Here are the same points, seen from different sides; a view may also be mirrored.
A view may leave some points out. In some views, one point has been moved. Which views, in the order they come, and which point in each? Write no view if no view has one.

Scene 1 (7 views)
panel a:
  q236 [ 35  10  58  24  -8  36 -13]
  q680 [47  3 26  1 -9 40  0]
  q833 [ 52   3  37  28 -10  36   9]
  q275 [ 33  10  39   2 -25  58  26]
  q956 [ 65  21  30  14 -10  34  -4]
  q824 [ 54  19  58  16 -24  26   2]
  q786 [42  8 35 24  0 34 -8]
  q987 [ 41  12  33  -8 -17  29   2]
panel b:
  q987 [-28 -12 -55  50 -76  58 -28]
  q824 [ -2 -11 -44  42 -94  43 -26]
  q275 [-41   4 -53  18 -91  51 -32]
  q236 [-22  -9 -30  50 -91  30  -9]
  q956 [ -6 -12 -45  38 -75  61  -7]
  q786 [-26 -14 -30  46 -80  51  -4]
  q680 [-31 -14 -47  39 -67  59 -18]
  q833 [-19 -17 -26  27 -83  55 -17]
panel c:
  q275 [ 13  13   3 -25 -18  -1  19]
  q824 [ 11   6  41 -14   6 -19   8]
  q956 [  6  17  41 -14   8  11  -4]
  q786 [ 21   7  42 -31  14  15  11]
  q236 [ 18   3  45 -31  16  -4  27]
  q987 [ 21  17  14 -13  17   1   6]
  q680 [ 17  11  18 -16  12  17   6]
  q833 [ 15  -4  36 -28  -4   9   2]
panel d:
  q275 [-21  -8 -21 -23 -20 -38 -36]
  q956 [ 21 -21  -7   4 -23 -26 -39]
  q824 [ 16 -31 -21 -19 -32 -14 -41]
  q786 [ 19 -23   8 -16  -9 -24 -34]
  q236 [ 21 -27  -6 -34 -11 -14 -28]
  q680 [  0 -28   0  -4 -12 -37 -32]
panel e:
  q275 [  2  12 -10  12   1 -24   6]
  q833 [ 27  16 -33   0  -8   0  -4]
  q236 [ 13  38 -47  -4   6 -10 -11]
  q786 [ 28  36 -35 -12  -7  -7  -6]
  q680 [ 17  34 -19  -3 -21 -12   5]
  q987 [  6  42 -11  -1 -12  -3   0]
  q824 [  9  40 -42   3   0  -4 -22]
  q956 [ 17  26 -24 -11 -24  -2 -19]
panel f:
  q956 [-12  16 -20 -67 -19  54  20]
  q833 [-23  34 -14 -47 -14  54  23]
  q680 [ -5  19 -27 -46 -13  70  25]
  q987 [  1  11 -32 -49   3  60  31]
  q824 [-22  15 -14 -63  10  43  20]
  q275 [-15   5  -5 -22  -1  62  39]
  q236 [-40  22 -28 -59   8  65  26]
panel g:
  q786 [-30  60 -48  -7  45 -18   7]
  q833 [-37  54 -69 -15  42 -19  10]
  q956 [-22  69 -66 -15  50 -30  -5]
  q275 [-14  30 -86  -2  57  -5   6]
  q824 [-24  47 -63 -36  63 -25   5]
  q987 [-14  59 -65 -12  64  -1  -6]
  q680 [-18  66 -66  -3  52  -6   3]
  q236 [-22  46 -41 -21  53 -19  19]
Views with a point moved: panel e
  panel e moved: q824

Scene 2 (6 views)
panel a:
  q614 [  7 -44   7   5 -17  19  14   7   6  12 -26 -11   3 -13  18 -18]
  q828 [ -2 -47  -6   2 -10  12  -3   3   2  -3 -40  -9   6 -16   5 -22]
  q618 [  6 -52   1  -6 -15  13  11   8   1  -4 -33 -11   6 -17  21  -8]
  q417 [  5 -46   7  -1 -15  19   7   9   4  10 -25 -12   1 -14  17 -16]
  q995 [  9 -42   7  17 -20  19  25   3  11  16 -30 -11   8 -11  18 -24]
  q240 [  1 -41   6   5 -12  20  -3   6   4  16 -24 -11   0 -12   7 -26]
  q814 [  6 -43   0  21 -19  17  24   0  10   9 -38  -9  12 -11  14 -26]
  q585 [  0 -46  -1   2 -12  15   2   5   3   3 -34 -10   5 -15  10 -20]
panel b:
  q513 [-29 -55 -52 -28 -19  10 -20 -10 -52  32  13 -19   8  27  52 -30]
  q941 [-35 -57 -41 -24 -19   5  -3 -11 -48  40  13 -26  23  39  64 -29]
  q417 [-36 -55 -40 -25 -19   8  -8 -15 -53  37  11 -22  22  39  64 -27]
  q814 [-28 -57 -56 -28 -19  10 -21  -6 -52  32  12 -18   4  24  49 -30]
  q995 [-32 -54 -49 -29 -20  14 -24 -13 -57  29  11 -16   8  28  54 -27]
  q828 [-30 -60 -48 -24 -17  -2   2  -4 -39  45  17 -31  20  33  57 -35]
  q240 [-30 -49 -36 -28 -19   4 -11 -22 -45  36  18 -26  23  35  59 -36]
  q614 [-35 -54 -43 -27 -20  11 -14 -14 -55  34  10 -19  17  36  61 -26]
  q618 [-41 -64 -47 -22 -19   8   0   0 -53  42   7 -23  20  40  67 -21]
panel c:
  q828 [ -8  16   8  -8  10  -5   9   7 -11   0  12  18 -12   7  -7  26]
  q941 [ -6  16   6 -16  11  -6   4   3   0   5  10  17  -8   2  -1  13]
  q614 [ -4   9  -2 -13  10  -4   2   3   7   1   3  11   0   1   1   7]
  q814 [ -7   3  -9   3   9   3   4  10   1 -13  -1   6   4   6  -4  16]
  q618 [ -6   8   7 -11   6   0  -7   3   4   4  19  21  -9   8   0  12]
  q513 [-7  6 -7 -2 10  0  7  8  2 -9 -1  7  3  4 -4 14]
  q240 [ -6  20   2 -17  14 -10  15   3  -2   5  -2  10  -3  -3  -4  14]
  q417 [ -5  13   3 -16  11  -6   2   2   4   5   7  14  -4   1   0   9]
  q585 [ -7  14   5 -11  10  -5   7   5  -4   1   9  16  -8   5  -4  19]
panel d:
  q941 [  7  39   7   5  50  23 -15  16   9  25  47  24 -23  17  12 -13]
  q585 [  4  40   9   7  49  22 -15  15   7  30  46  21 -16  13  14  -9]
  q995 [ -2  38   7   1  48  13   2  13  35  26  46  16 -15  11  14  -5]
  q614 [  5  38   5   2  49  17  -6  15  25  24  48  21 -23  16  12 -10]
  q814 [-7 40 12  5 49 13  0 14 30 31 46 14 -6  7 15 -2]
  q417 [  8  39   5   2  49  20 -11  15  17  23  48  24 -26  17  11 -12]
  q618 [  2  41  17  11  57  24 -13  19  12  27  54  27 -25  20   5 -11]
  q828 [  1  40  11   9  49  24 -19  16  -3  33  45  20 -11  10  15  -9]
  q240 [ 10  36  -4  -3  42  20 -14  12  12  25  40  19 -20  12  18 -12]
panel e:
  q814 [-22   8 -73 -22  -7  34  -6  -9 -12 -19  -6 -43  -4  10 -52  56]
  q240 [-23  18 -71 -27  -7  32  -3  12  -7 -33  14 -37 -12  -6 -43  52]
  q995 [-23  11 -70 -19 -16  38  -5  -5  -9 -17   1 -39  -7   7 -53  51]
  q618 [-26  17 -66 -41 -20  36  -7  -8 -19 -40   1 -29   3   2 -37  50]
  q614 [-24  16 -67 -27 -19  38  -5   0 -11 -27   6 -34  -6   1 -45  48]
  q941 [-24  19 -68 -36 -14  34  -5   4 -13 -39   8 -32  -4  -3 -39  51]
  q513 [-22  10 -73 -28  -5  32  -6  -9 -15 -27  -5 -40  -2   8 -48  56]
  q585 [-23  17 -72 -36  -6  31  -5   1 -14 -38   4 -34  -3  -1 -39  55]
  q953 [-23   8 -72 -24 -13  37  -6 -15 -16 -20  -9 -40   0  13 -51  54]
  q828 [-22  16 -74 -40   3  26  -5   1 -16 -44   2 -36  -2  -1 -37  59]
panel f:
  q618 [  3  -2  17  10 -17  24  10  -9 -11  -3  14  41 -20  17  24  33]
  q953 [ -5   4  27  14 -33  32   9 -26   0  -4   1  31 -17  24  11  31]
  q941 [  6   4  22   8 -24  18   9  -9 -13 -11  15  38 -20  17  29  44]
  q995 [  0  13  27  16 -38  26   8 -27  -3 -10   7  30 -12  24  15  41]
  q828 [  3  -7  30  -1 -25  17   9  -8 -10 -13   7  35 -31  16  32  43]
  q513 [ -1   8  30  11 -37  25   8 -24  -2 -11   5  29 -17  22  18  41]
  q614 [  4  11  21  15 -30  22   8 -18  -9  -9  14  35 -13  21  21  43]
  q814 [ -4   6  31  11 -37  28   8 -27   0  -9   0  28 -19  24  15  38]
  q585 [  3   0  27   4 -27  19   9 -10 -10 -12  10  35 -25  17  29  44]
Views with a point moved: panel e
  panel e moved: q513

Scene 3 (6 views)
panel a:
  q476 [ -52  -26  -65 -105  -77  -58   26  -38  -18  -51   46  -21   20  -32
   12  -38]
  q169 [-78 -25 -75 -80 -75 -63  22 -37 -25 -59  42 -10   6 -39  11 -50]
  q462 [-60 -36 -76 -73 -72 -59  28 -34 -19 -57  49   5  16 -28  13 -38]
  q646 [-70 -24 -76 -83 -69 -59  26 -48 -21 -56  41 -10  10 -22  13 -44]
  q909 [-81 -13 -65 -93 -73 -63  28 -51 -34 -67  32 -34  11 -27  19 -49]
  q397 [-61 -23 -73 -88 -76 -53  34 -46 -27 -70  38 -22  15 -19  26 -27]
  q377 [-60 -22 -67 -97 -76 -57  31 -56 -27 -47  35 -28  26 -13   8 -46]
  q784 [-58 -21 -82 -74 -82 -63  36 -30 -24 -75  54 -26  21 -28  20 -34]
  q654 [-63 -27 -70 -83 -74 -57  34 -41 -28 -70  40 -15  15 -26  23 -32]
  q166 [-53 -28 -73 -84 -75 -55  35 -33 -21 -75  49 -12  16 -29  28 -21]
panel b:
  q909 [ 19 -42  41   2  32  13  18   5  10   8  41  18  19 -15  26  66]
  q166 [ 12 -18  54 -19  41  -9  24  -9 -11  15  35  24  19   4   7  55]
  q462 [ 32 -24  52 -17  51  -1  30 -20  -1  10  26  36  17  14  19  51]
  q169 [ 35 -41  47   1  51  12  18 -10   4   8  28  34  18   3  19  56]
  q646 [ 30 -31  47  -8  46   5  29  -9   8   4  33  28  19  -1  29  49]
  q654 [ 15 -30  49 -14  41  -2  23  -9  -2  11  36  24  18  -1  18  58]
  q476 [ 34  -7  49 -15  36   6  19   8   5   8  30  24  20   2  20  62]
  q155 [ 29 -16  51 -17  47   0  29  -3   7  -1  31  31  18  -4  42  42]
  q784 [ 15 -25  58  -5  34   2  34  -3 -19  12  37  37  15   2  10  60]
panel c:
  q377 [  4  -9  44 -52 -13  41 -53  10  -8  42 -16  39   3 -16 -19 -23]
  q155 [ -4 -13  39 -63 -26  46 -48  22 -24  34 -31  40  -1 -19 -19 -25]
  q476 [-11 -17  45 -65  -7  39 -61  10 -13  39 -31  35  21 -16 -19 -25]
  q397 [  3   2  24 -69  -5  46 -58  21 -23  34 -23  32  15 -22 -27 -23]
  q462 [-12 -14  28 -58 -25  54 -52  16 -41  28 -37  40  28 -11 -22 -22]
  q654 [  0  -3  21 -64  -8  50 -60  18 -29  34 -24  35  22 -18 -26 -22]
  q784 [ -9   5  22 -64  -1  42 -51  21 -23  18 -26  44  31 -11 -28  -8]
  q909 [  4  -8  21 -59   4  44 -71   9 -19  36  -1  42   8 -12 -14 -19]
  q166 [ -8   2  24 -72  -5  48 -57  21 -29  28 -36  30  32 -18 -32 -22]
  q169 [ -8 -23  22 -58 -12  51 -66  14 -37  29 -18  50  20  -8  -9 -18]
  q646 [ -5 -13  28 -59 -18  50 -59  15 -32  31 -20  42   8 -11 -17 -24]
panel d:
  q909 [-38  37  53 -33 -26 106  46 -46  23 -15  -3 -56  -4  75  23 -22]
  q155 [-28  32  78 -23 -35  91  40 -41  32 -20  -5 -72 -19  66  32 -55]
  q646 [-32  33  63 -24 -37  90  44 -41  29 -14  -8 -64 -12  74  36 -47]
  q397 [-33  25  67 -36 -36  94  46 -53  28 -11  10 -57 -22  77  22 -41]
  q377 [-33  36  79 -27 -30 101  41 -53  27 -27 -11 -76 -12  73  22 -33]
  q462 [-24  28  64 -17 -39  77  40 -53  35  -3  -7 -63 -20  81  46 -53]
  q166 [-28  22  64 -34 -36  81  48 -63  33   3  12 -57 -25  84  27 -49]
  q169 [-29  35  49 -17 -26  89  43 -44  33  -5 -10 -55  -8  74  45 -39]
  q654 [-30  26  62 -31 -37  90  44 -56  28  -7   4 -56 -20  80  29 -39]
  q784 [-33  34  61 -28 -25  79  48 -59  41  -7  18 -60 -22  94  30 -36]
panel e:
  q784 [ 20   4 -25  11 -11 -25  -3  -2 -21  -1   5  32  11  25  -4  24]
  q476 [ 30   9  -7  16   2 -14   2  13 -12   8  25  43 -10  20 -13  12]
  q909 [  9  23 -23  -2  18 -13  -5  -6  -5   1  24  22  -9  25 -11  15]
  q646 [  8   7  -7   5  14 -14  -8  -2 -21   6   9  39  -7  23  -6   5]
  q462 [  7   0  -5  16  -2 -21  -7   6 -29  20   3  45   0  19   0   7]
  q155 [ 24   3   4   7  16  -9  -4   2 -33   2  11  42  -8  25  -3   2]
  q377 [ 31  17 -10  18  23  -1  -3  -3 -17   0  23  35 -10  23  -8   8]
  q397 [ 25  16 -11   2  -1 -20   2  -9 -24   3  10  24  -9  25  -4  13]
  q166 [ 23   8 -10   7 -19 -29   3  -2 -24  11   4  32  -5  21  -4  17]
  q169 [ -6   6 -15   2  12 -19 -10  10 -16  14  15  37   1  23  -5  11]
panel f:
  q169 [ 22 -42  55  -8  14   1 -16 -36 -29  15  48   5 -41  14  24 -15]
  q476 [ 25 -50  38 -13  16   5 -11 -37 -44 -10  31  22 -33  13  24   2]
  q462 [ 13 -58  45  -6   6   3 -23 -43 -37  10  37  -1 -38  28  19  -4]
  q784 [ 27 -48  39 -18   4   8 -15 -59 -24   6  33  11 -19  30  34 -15]
  q155 [ 14 -56  33 -11  -2  -5  -5 -30 -47  14  28  11 -36  11  28   1]
  q909 [ 30 -23  45 -14  10  -2 -11 -37 -29  11  41  23 -20  -4  24 -15]
  q397 [ 30 -40  34 -16  -2  -5 -16 -47 -42   9  30  12 -17  12  25  -7]
  q646 [ 16 -44  41 -10   4  -2 -12 -34 -34  17  37  10 -35  12  22  -4]
  q654 [ 26 -42  41 -11   3  -1 -21 -48 -38   8  33   8 -21  17  21  -9]
  q166 [ 32 -47  36 -16   1   1 -25 -58 -41   1  30   4 -21  30  22  -3]
Views with a point moved: no view
